In the rows, 128 means zero.
One turn sends every row of this set to another row. A few are shown first. Where does it send the rows asked after them?
K426: [121 150 125 149 138  81 105 135  99 155 141 128 140 152 118 123 142 157
 116 120 141 141 102 157 125 143 127 151 160 120 101 142 122  97 135  74
 151 122 106 121 138 123 101 156 111 144 105 127 155 132 121 119  97 110
 146 143 156 126 139 140 157 115 124 120 110 121 144 180 152 141]
K398: [123 112 118 133 130  73 120 124 101 167 137 114 121 121 113 153 156 142
  98 151 149 163 144 156 150 134  93  92 129 110 131 141 130 140 155  98
 131 135 124  98 122 112 128 151  88 142 104 130 145 134 112 133 121 128
 121 135 139 107 139 136 129 114 111 134 103 122 131 143 121 140]
K205: [155 144 146 140 165  90 122 128 128 140 114 137 133 164 109 142 122 151
 133 146 143 159 104 134 127 138 121 130 157  92 117 143 122  98 137  84
 132 125 142 126 110 132 120 156  99 120 119 135 158 153  90 144  94 104
 122 105 136 113 126 120 142 115 135 138 133 110 139 141 117 155]
K36: [146 144 125 116 135 118 124 129 115 162 129 126 115 131 133 133 124 175
 108 127 128 153 110 154 110 146 115 124 111 131  96 150 143 121 156  90
 104 128 174 111 126 117 119 151 118 148 106 128 138 143  97 156  87 147
 107 145 134 109 153 124 125 120 130 128 132 131 137 164 105 176]
K774: [133 100 118 129 151 140 134 141 103 114 116 138 119 134 105 150 108 172
 111 121 132 150 113 152 122 122 122 127 144  99 114 158 131 124 133  88
 128 124 131 101 151 141 120 165 104 163 124 153 150 160 113 139 106 131
 119 156 145 137 137 133 110 123 139 141 113 136 124 135 140 153]
K659: [130 119 127 130 148  88 131 134 104 188 108 126 153 127 121 136 128 162
 111 171 100 147 115 159 122 129 113 132 135 108 119 170 136 128 137  98
 137 121 150 103 155 127 117 142 108 143 133 140 165  86 109 137  97 129
 128 137 139 120 137 139 116 104 119 110 108 132 136 160 129 154]
K765: [132 112 102 135 165 107 141 153 128 146 132 129 146 122 129 147 130 122
 111 127 138 155 107 174 110 125 105 109 130 128  82 157 121 100 142 101
 131 125 142  96 148 143 129 167 120 141 106 139 128 123 109 130  98 123
 120 138 148 129 147 144 125 107  95 151 140 147 118 145 128 142]
K963: [151 132 127 116 165  92 115 119 103 165 131 128 140 139 141 129  95 135
 155 132 121 147 102 181 117 142 124 107 134 122  98 185 136 105 119  92
 143 127 125 127 128 120 114 128 127 133 141 152 143 147 128 141 111 126
 126 144 121 124 140 121 105 104 111 128  85 137 129 162 142 152]
K832: [121 146 130 105 139  94 120 128  90 163 143 107 119 138 135 133 133 170
 114 115 151 153 123 143 111 140 119  93 151 126 117 144 127 123 152  82
 135 126 118  99 141 119 122 161 135 162  97 168 146 144 129 137  87 149
  96 137 146 131 135 128 127 133 139 122 101 152 158 152 121 159]
K107: [165 139 110 137 136  96 133 117 110 143 141 108 126 138 121 154 122 160
 113 145 125 157 107 165 128 134 141 143 133 107 124 149 136 138 120 112
 120 144 115 120 113 128 129 158 114 158 120 122 150 148 105 141  94 116
 113 141 123 129 145 135 112  75 104 151 126 155 123 165 147 179]
K251: [117 136 132 138 149  96 134 160  96 142 130 118 124 117 111 137  99 140
 121 125 119 149 116 143 125 148 144  92 163 105 113 164 127 141 150  77
 132 122 127 106 129 105 126 151 111 117 106 124 162 173 117 135  75 120
 132 141 136 123 145 111 114 134 123 119  89 149 154 160 139 153]
K270: [118 124 116 125 168  90 120 122 121 139 137 118 139 151 133 145 106 145
 111 146 146 135 120 177 120 155 141 130 141 129 121 155 110 127 128  82
 143 121 128  86 127 119 122 146  96 150 134 142 139 138 121 117  87 101
 113 123 161 133 137 133 145 129 100 147 106 128 163 171 117 132]
K779: [130 133 137 132 131  93 131 165  89 136 119 134 119 145 123 150 136 107
 121 135 164 137 126 147 107 125 118 136 138 111 101 179 119 121 134  89
 134 136 137  63 133 116 131 168 123 152 121 147 154 121 140 128 105 142
 120 140 148 130 152 141 126 122 120 107 116 146 109 166 129 135]
K595: [129 147 136 169 151 122 150 133 107 149 148 147 146 184 110 144 120 148
 102 124 174 162 110 157 126 154 117 129 143 119 130 155 125 146 131  84
 130 138 134 107 102  94 113 151 117 138 115 122 147 156 123 133  89 126
 125 132 144 132 136 133 135 112 107 134 115 135 123 174 134 151]
K194: [147 154 143 128 131  77 133 140 119 167 140 135 138 136 124 170  98 140
 134 119 155 159 136 143 107 111 124 120 141 106 122 136 118 131 131 112
 121 118 127 140 129 118  90 155 135 134 123 129 128 141  93 148 103 120
 128 121 141 129 141 127 126  95 130 135 116 135 116 119 133 153]
K764: [128 152  99 128 116  85 130 136 104 153 127 162 121 124 128 155 113 120
 115 138 138 141 133 149 138 141 121 106 152 145 131 143 126 126 128  74
 119 132 125  89 133 132 125 168 105 129 130 147 149 153 108 126  89 113
  81 155 141 108 133 144 128 137 113 132 111 138 149 153 143 159]
K7: [148 140 143 118 160  74 122 138 104 149 117 155 125 142 115 157 144 159
 137 132 132 160 128 151 144 115 141 131 141 120 126 164 137 138 136 103
 158 155 135 112 124 127  94 144 129 132 141 118 152 115  94 121 122 126
 141 134 149 123 133 131 127 124 133 146 105 130 131 149 116 144]
K300: [145 131 111 130 134  91 149 146 105 161 144 156 123 157 105 139 106 128
 134 113 148 141 110 141 104 151 109 115 125 115 131 165 126  98 147  93
 109  96 136 108 123 127 115 163 119 116 132 152 155 161 138 144 116 129
 118 141 133 142 135 128  99 100 143 144  96 144 130 174 130 151]
K339: [121 141 125 138 127  88 134 141 102 207 107 127 121 136 130 139 120 120
 133 136 156 132 113 160 127 130 132 107 141 121 120 141 107 133 107 106
 116 115 135 113 133 138 142 131 122 158 113 158 156 124  97 141  99 139
 118 138 126 120 135 154 106 125 106 115 117 131 111 161 139 160]
K73: [133 127 121 138 152  74 121 133 100 171 109 125 144 147 112 145 127 174
 112 110 138 159 109 148 122 163 115 106 140 129 118 140 121 100 130  97
 129 133 123 116 113 126 118 162  94 158 111 103 140 188 111 146  98 126
 128 129 148 127 147 133 133 108  87 104 111 130 125 173 125 152]
K235: [147 138 113 142 145  91 140 163 101 152 112 130 129 130 103 150 142 116
  99 140 118 132 119 166 134 144 129 110 156 121 139 138 134  95 122 105
 115 110 128 103 136 125 115 166 111 110 119 138 135 140 101 112 126 118
 108 149 135 106 136 142 148 101 132 140 114 124 116 164 145 134]
K150: [134 133 138 128 142 111 139 133 104 150 101 129 145 150 115 144 132 161
 117 113 144 145 117 162 124 142 119 128 138 145 123 157 127 125 129  94
 127 118 124 124 111 148 117 186 124 144 102 142 148 119 110 130 105 135
 123 145 141 127 140 137 121 119 100  76 112 181 127 148 135 152]
K548: [124 119 146 147 159  83 123 144 107 142 114 138 107 152 123 139 124 131
 128 121 160 151 115 155 119 145 120 129 143 109 118 178 140 115 144  98
 124 125 153 114 128 103 155 154  90 133 111 160 165 128 142 142  87 113
 148 131 146 126 131 145 123  99 132 147  89 132 153 167 119 136]
K337: [127 115 110 104 162  69 132 142 104 149 153 116 140 127 127 141 130 138
  92 153 125 148 111 144 135 133 119  70 143 124 123 150 109  98 138  88
 144 123 145 124 104 121 113 152 109 137 123 150 139 125 112 142 104 134
 123 138 145 130 137 128  97 107 103 116 114 105 128 146 123 153]
K750: [148 127 119 129 147  63 135 122  96 156 141 125 121 150 129 125 113 155
 131 162 115 129 116 129 104 141 115 120 136 107 122 140 141 112 130 102
 128 102 111 121 112 119 158 152 110 138 118 126 139 156 117 120  79 145
 117 144 137 127 149 149 131 107 136 139 136 139 131 175 112 170]
K697: [143 160 135 126 153  74 117 133 100 141 113 132 134 155 140 151 122 133
  99 129 145 151 141 158 142 146 135 111 174 121 111 155 125 101 120  91
 163 129 126 118 129 118 108 158 122 122 107 163 163 111  89 145 120 135
 118 127 143 129 134 136 112 129 133 119 119 119 150 153 151 163]
K516: [141 127 143 122 134  77 137 141 118 137 119 140 137 114 140 149  98 150
 126 138 125 119 119 168 122 116 124 109 130  98 132 169 136 122 121  84
 139 130 156 113 142 140 130 162 112 141 121 137 133 158 115 130  97 119
 104 124 141 142 163 124 148  90 135 130 110 135 133 137 127 125]
K560: [137 138 129 130 133 108 106 144 111 166 160 136 122 127 119 145 122  83
 116 142 148 152 113 159 121 144 117 120 141 107 109 140 141 123 131  99
 130 117 118 112 107 117 122 110 124 171 111 152 145 127 107 132  95 132
 123 139 142 125 130 133 118 105 124 122 117 101 125 152 132 147]
K28: [146 163 120 134 158  83 128 129 104 177 124 113 119 127 101 143 124 154
 138 135 157 156 103 138 102 143 127 108 135 136 113 150 137 113 128 100
 147 130 125 100 112 101 119 167 104 146 100 133 110 146 125 122 132 127
 130 130 152 147 125 158 100 107 138 134 120 146 114 150 148 163]
K658: [129 154 123 146 139 103 143 136 100 150 126 132 136 111 127 147 119 137
 110 147 148 163 110 138 112 150 115 124 140 107 122 151 135 111 135  91
 140 124 157 113  68 130 121 171 119 137  97 121 150 141 117 133  92 133
 118 124 139 120 148 132 105 118 159 147 113 165 131 135 131 159]
K358: [131 157 131 119 167 118 133 131 119 162 127 135 111 135 119 129 135 153
 146 119 138 138 112 159 113 125 119 146 136 124 119 159 133 158 113  94
 148 108 145 119 146 144 130 149 114 126 100 117 148 138 114 144 124 141
 110 138 152 141 136 135 123 117 110 109 112 115 112 140 137 163]
K939: [155 115 107 136 167 111 130 150 111 160 114 141 113 143 115 124 137 131
 115 149 163 162 107 172 128 155 119 114 140 144 101 145 131 118 124  97
 111 110 136 134 130 124 124 154 118 149 109 130 155 117 100  97 103 115
 128 140 146 111 144 137 105 133 115 138 134 133 146 167 109 145]
K545: [133 122 135 116 139  92 130 157 110 153 131 121 115 147 107 130 137 156
 143 138 145 145 106 141 126 151  99 133 120 110 109 164 154 129 138 117
 126 136 137  75 128  96 102 145 116 132 139 128 138 148 111 158  91 121
 142 145 145 130 136 133 104  97 129 145 115 132 111 182 146 137]
K84: [134 134 119 118 137 109 127 137 109 143 112 126 120 165 109 136 134 146
  85 128 110 154 117 156 128 137 122 143 143  99 119 147 121 146 137  90
 132 121 167  94 115  87 121 123 120 145 121 157 146 120 112 135  98 140
 124 154 137 132 137 132 147 108 147 107 114 150 125 152 127 144]
K429: [133 134 131 118 117  86 129 149  94 176 124 132 118 144  99 156 123 175
 117 136 132 165 110 114 111 144 113 135 142 113 102 161 123 129 130 100
 136 108 142 118 145 110 116 160 111 125  97 128 139 124  94 121 107 158
 134 138 129 115 116 124 139 110 149 133 121 116 147 167 138 166]
K601: [142 134 142 127 170  84 127 138 112 156 146 114 119 154 110 127 124 163
 128 136 133 121 141 151 116 118 106 103 151 116 110 173 118 111 110  83
 132 119 113 131 112 130  98 132 113 127  95 126 133 135 122 159  76 139
 142 135 144 106 138 153 119 129 117 117  94 135 128 153 137 149]

K750 moves to K658
K774 moves to K358
Now find these:
K545 moves to K429
K398 moves to K235
K339 moves to K337
K150 moves to K963
K548 moves to K84
K194 moves to K73
K697 moves to K270

One turn sends every row of this set to another row. A few are shown first. Where does it send the rows asked after them?
K302: [112 116 118 120 107 145 137 121 133 151 122 130 138]
K569: [110 113 128 126 148 116 138 129 148 107 117 131 111]
K115: [128 123 157 140 107 127 147 142 120 142 149 128 143]
K794: [130 123 146 140 131 136 119 116 166 115 126 153 132]
K641: [138 115 120 138 159 117 142 145 124 125 123 128 112]
K105: [127 123 118 148 122 133 104 119 138 112 107 117 129]
K453: [128 129 108 130 155 108 125 113 124 115 136 122 140]
K691: [132 104 130 113 117 141 125 123 129 140 114 114 123]
K285: [115 120 133 120 136 114 130 120 155 105 112 134 115]
K628: [142 116 119 136 151 120 138 153 121 136 128 140 114]
K676: [142 117 122 142 133 122 139 130 126 154 124 161 140]
K842: [122 133 110 151 131 116 119 102 137 131 148 138 144]
K199: [133 126 147 160 128 129 122 113 158 121 125 153 137]
K409: [101 124 155 146 140 137 133 120 118  97 126 139 141]
K790: [117 122 158 138  96 123 139 126 126 117 142 135 139]
K131: [106 126 124 114 115 132 123 132 117 118 103 133 142]
K124: [125 115 132 134 104 131 105 128 117 132 104 136 130]
K823: [144 113 110 148 132 142 123 123 127 144 117 116 135]
K523: [113 111 137 150 144 145 158 126 117 139 146 134 129]
K130: [138 134 141 139 157 144 135 127 117 116 155 117 139]
K324: [119 127 161 125 113 116 136 142 127 105 135 115 135]
K759: [117 141 141 160 133 138 120 126 126 112 161 131 126]
K137: [134 126 141  92 135 135 126 142 131 128 129 124 129]
K182: [136 117 130 153 137 131 137 130 133 146 123 169 149]
K732: [111 129 134 158 147 114 135 118 123 136 161 129 129]
K79: [128 115 149 123 119 121 156 142 110 123 140 118 135]
K693: [119 135 140 129 107 135 111 143 132 144 137 153 128]
K703: [121 131 150 143 161 117 128 110 124 112 146 124 151]

K691 moves to K703
K823 moves to K453
Now find these:
K569 moves to K794
K409 moves to K693
K790 moves to K115
K131 moves to K759
K641 moves to K285

One turn sends every row of this set to another row. A few are shown first. Where does it send the rows asked after them?
K473: [154 119 125 117 118 127 162 127 116 116 146 107]
K452: [153 117 125 116 114 124 152 134 119 109 153 104]
K190: [120 134 152  94 112 131 155 121 122 121 152 119]
K943: [122 156 122 143 131 106 139 127 136 123 120 137]
K686: [142 157 146 143 141 134 113 138 131 118 132 116]
K804: [108 106 149 124 139 116 143 130 127 135 124 112]
K121: [132 124 144 116  99 137 158 128 137 127 152 145]
K388: [143 157 147 143 144 138 115 139 129 119 134 125]
K679: [122 155 117 139 135 115 137 124 134 117 113 131]
K854: [155 121 130 116 111 121 158 125 117 120 152 109]
K315: [108 103 148 134 130 106 145 153 140 126 134 123]
K273: [118 159 123 134 132 105 132 123 127 120 116 127]
K261: [119 154 117 140 124 103 125 123 134 122 121 131]
K362: [111 108 147 130 145 117 156 152 137 117 128 121]
K719: [142 153 147 144 137 127 114 133 132 128 139 126]
K267: [140 163 150 140 142 128 119 134 124 128 141 125]
K893: [122 121 138 103 111 145 145 137 141 104 144 120]
K883: [118 160 125 138 135 105 135 131 131 115 119 130]
K621: [120 155 117 139 130 108 127 132 138 112 118 124]
K334: [125 122 137 102 117 153 150 124 136 113 134 122]
K649: [145 157 147 148 138 129 117 140 133 125 137 131]
K165: [107 109 153 124 134 103 141 140 129 136 135 114]
K476: [155 114 125 120 110 126 152 131 120 120 153 106]
K466: [114 112 153 129 146 115 163 142 126 129 128 129]
K709: [154 120 128 121 114 120 161 137 120 114 157 111]
K297: [116 103 148 132 141 119 149 128 127 142 123 128]
K418: [124 121 143 112  94 130 145 127 139 128 154 134]
K307: [142 161 154 144 138 126 122 142 125 123 144 120]
K949: [158 116 125 123 114 125 161 135 122 113 151 115]
K511: [121 137 152 100 115 129 164 133 126 109 153 125]

K621 moves to K261
K511 moves to K893
Now find these:
K297 moves to K466

